A single turn carries every row of the set below to another of its rows. Some are shown first; where does it send the rows asked next?
Z847: [ 32.7 -16.0  32.9  15.4  -5.7  -2.6  22.8  -7.3   2.1 -16.8  -7.8 -11.9
  30.8  22.0  -1.2   5.0  13.1 -48.2   7.4  10.6   0.7  15.3  -9.9   7.7
  18.8 -18.8 -10.9  26.7  11.0]
Z675: [  6.4  -0.7   3.9  -4.0 -33.5   9.4  16.4   5.3   4.0  -0.2   8.8   2.4
  25.8  19.4  14.6  -6.5  57.3 -10.3  15.8 -17.3 -26.7  15.6   1.3   9.3
   0.9  -4.2   6.7   3.5  36.8]
Z986: [ 30.8 -20.3  10.8  12.0  -9.0   7.1  27.3  -7.6 -17.7 -10.2   4.7  -0.8
  26.2  29.9   9.0  16.4  12.1 -42.0  10.2  15.3 -13.5  31.9  -5.6   7.2
  29.7 -20.1  -3.9  20.9   7.9]
Z253: [  6.9   8.6  14.5  15.3 -28.3 -15.5   8.0  -2.1  11.6 -11.6 -14.8  -0.8
  36.4  15.3  11.6  -5.9  54.2 -32.0  -4.3 -11.2 -29.6   5.5   6.7  -3.6
   4.0  10.8   5.5  -0.9  32.3]
Z408: [ 13.8   0.5  -6.4 -17.3 -10.0  19.4   7.1  -5.0   7.3  35.7 -12.2  13.8
 -20.5  14.4  29.2   7.5   5.7 -21.3  29.0  -6.4  12.1 -15.7 -19.3   8.9
 -10.4 -16.3  11.0  -9.1  24.6]
Z173: [ 32.3 -25.5  11.9  22.4  -5.3  22.8  14.6  -8.7 -23.1   1.2  -4.4   0.0
  43.0  19.4  12.1  19.2  30.4 -29.2   7.3   7.6 -10.4  20.1  -8.9  13.4
  27.0 -11.4  12.9  26.4  15.7]
Z76: [ 25.6   2.1  -9.4  -8.2   2.1  -0.3  12.1 -25.0  -3.0  10.1 -38.4  -5.8
  15.2  28.1  25.3 -16.4  39.4 -36.4   7.6  42.2  -8.9 -38.9  -3.9  -6.7
  19.3  -5.9  -3.7   5.6  45.7]
Z458: [  8.9  -2.4   8.5  -6.1 -39.5  -8.6   9.9  -0.2  -4.2  10.2  13.4   0.4
  36.3  33.3  20.0  -2.5  38.5 -38.9  -3.9  -7.8 -40.7  -0.6   7.2   0.9
   9.8  -8.8   0.8  -7.0  23.6]
Z56: [ 10.0   1.3   8.7  -6.9 -30.8  -2.0  21.9  -8.0  10.6  -7.9   0.6  -7.8
   5.8   8.3   8.6 -23.5  33.7 -40.2   0.2 -17.0 -39.4   8.8   8.0  -1.9
   5.7  -7.8   1.2   6.0  29.2]
Z963: [ 20.8 -15.3  -5.3 -11.4   7.7  15.6   4.8  13.3  -7.2  -5.6 -29.3  -4.2
  16.3  40.1 -10.1  27.5  10.4 -43.7  16.3  15.8  18.7 -11.6  -1.4   1.0
  22.1  19.0 -33.6   7.6  33.1]
Z240: [ 11.7  21.8  -7.7  -8.2  10.7   0.9   8.5 -37.2  11.0   2.5 -12.9   6.3
   6.3  21.2  -5.4  -5.5  34.1  -0.9  30.1  44.6  -8.0   4.8  10.9  -5.3
   7.7   0.5   4.8 -14.0  21.6]
Z571: [  7.2 -10.8   2.5   5.5  -5.7  17.9  28.1 -16.8 -34.5  15.9 -44.5 -25.2
  14.5  22.6   0.1  -3.4  50.4 -38.7  -4.6  -1.3  12.5  13.4  -8.6  19.3
  -1.7  26.0  14.6  -4.3   0.0]
Z820: [ 11.6 -10.4   9.0  -7.8  13.3  22.4  -0.9 -11.9   4.2   8.5  -3.3 -16.8
  16.3  22.4 -23.2  32.4  -4.0 -27.4  26.1   9.6  14.8  -3.5   9.6  18.5
   4.0  22.4 -19.6  -5.0  21.5]
Z723: [  8.3 -14.1 -25.6  -4.7  21.8  31.7   8.0  -8.0  -8.1  -4.1 -19.7  -1.5
  12.1  21.9 -10.7  32.9  -3.4 -31.4   6.2  22.5 -10.9  14.9   3.7  12.0
  18.6  22.3 -16.2  -4.9  27.3]
Z630: [  6.9  14.4  -8.9 -14.2  14.4   5.2  12.3 -47.2   2.3  22.2   2.2  -9.3
  10.1  22.9  15.9  -8.0  22.0 -14.9  25.8  43.7 -24.1   0.2  11.7  16.2
  -1.8  -4.0  -2.4 -11.2  20.4]
Z981: [ 17.8   3.6 -19.5 -34.1   1.4  27.4   1.2 -16.5  26.3  25.2 -17.3   8.9
 -13.3  22.5  25.0  -4.0  35.1 -36.4  -4.2   5.6   3.3  16.4 -29.5   7.5
 -28.5   2.2  -1.0   1.7  25.7]
Z650: [ 17.5  14.4 -19.4 -14.8   9.4  26.5   5.9 -13.3  32.9  16.8 -33.1  10.7
 -17.3  21.6  28.6  -0.1  28.6 -37.0   7.7  -0.6   7.9  27.1 -21.0  -3.7
 -13.0   7.6  -0.5   7.9  28.9]
Z808: [ 22.1 -26.2  -6.9  -2.9  10.8  39.1  -1.1 -12.4  -5.8  16.2 -22.4 -22.3
  27.3  23.3   0.6  30.7   7.7 -46.4   1.3   9.2   4.4 -20.6  -0.8  15.1
  15.8  25.3  -9.8   8.4  43.7]
Z899: [ -0.7 -15.2  -9.9   4.7 -19.8   7.4  47.9  -8.7 -32.2   6.5 -27.8 -19.5
  15.6  38.3   7.7  16.0  34.8 -26.0   2.7  16.0  12.9  20.4 -18.2  23.1
   3.1   9.8  11.3 -27.8  11.2]
Z247: [  3.2  18.5  -1.3   1.6   7.2 -12.7 -12.5   5.3   7.3  29.6 -33.5  24.2
  23.8  37.9  40.3  22.4  26.4 -33.5  10.4  10.7   7.2  -4.0 -20.3  10.1
 -17.0   9.5 -10.5 -14.8  12.5]
Z347: [  5.8  13.1  -7.8  -8.3   4.1 -18.2 -16.3  -4.7  -7.9  27.3 -34.1  25.2
   8.2  24.9  33.7  12.4  29.0 -44.9  -5.9  13.8  -4.8 -10.4 -17.6   8.6
 -21.6  15.1  -4.9 -17.1   3.5]
Z462: [ 16.0   1.0 -11.9 -15.6 -16.5   4.0  11.0  -9.9   0.8  18.9 -21.7  14.3
 -35.3   6.4  26.0   8.0  23.2 -24.5  25.6  -2.1  18.8 -10.5 -18.6   3.7
 -15.8   1.5  13.7 -12.5  28.4]
Z19: [ 22.0  10.3  -5.3   1.8 -10.5   1.5 -11.2 -27.1  22.6  34.3 -25.3  11.1
   7.3  30.1  27.0  24.9   5.1 -54.0 -14.0  10.6  -0.9  -8.9 -10.7 -19.0
   3.4   7.3  19.5 -24.4  17.6]
Z456: [ 31.5   5.6   0.4 -16.9  -3.8   7.0   2.4 -25.0   1.1  25.8 -19.1 -10.3
  27.5  47.6  25.3  -7.3  58.0 -28.6  22.3  36.3   8.8 -27.5   1.5  -5.7
  12.7   2.4  -6.1  10.9  41.1]
Z100: [ 10.3  -7.0  15.8 -14.6  -6.7  17.8  20.4 -19.4  -9.9  15.2 -30.3 -23.5
  18.1  29.1 -28.9 -13.4  31.9 -43.1 -19.2   5.0   9.7   8.4 -12.9  10.0
  -5.6   6.0   7.6 -12.5 -14.4]
Z493: [ 27.8 -16.5  32.5  25.9   3.0  13.8  11.4 -14.7  -0.7  -7.6  -7.6  -8.9
  42.4   5.5  -5.8   9.5  24.3 -26.3   9.3   3.5  -2.4  15.9  -9.0  18.2
  11.7 -10.0   8.5  26.2  12.1]
Z883: [ 20.5   7.4  -5.9  -5.5 -21.7  -7.5  -8.1 -26.1  24.5  27.0 -15.2   9.2
  10.7  35.1  24.5  31.8  24.9 -42.0 -11.9  18.2  12.4  -5.2 -19.7 -10.8
 -13.6  14.0  17.5 -32.7  25.5]
Z278: [  9.8 -18.1   3.5 -18.4 -26.6  12.3  42.3  -4.4  -8.9   6.5 -22.1 -21.6
  17.7  47.9 -14.7   0.5  24.4 -36.9 -13.5  17.5  17.9   4.2 -27.7  10.2
   2.7 -12.9   2.1 -25.5   6.9]

Z100 -> Z278
Z820 -> Z963
Z408 -> Z247
And these:
Z883 -> Z462
Z240 -> Z76
Z173 -> Z493
Z56 -> Z458

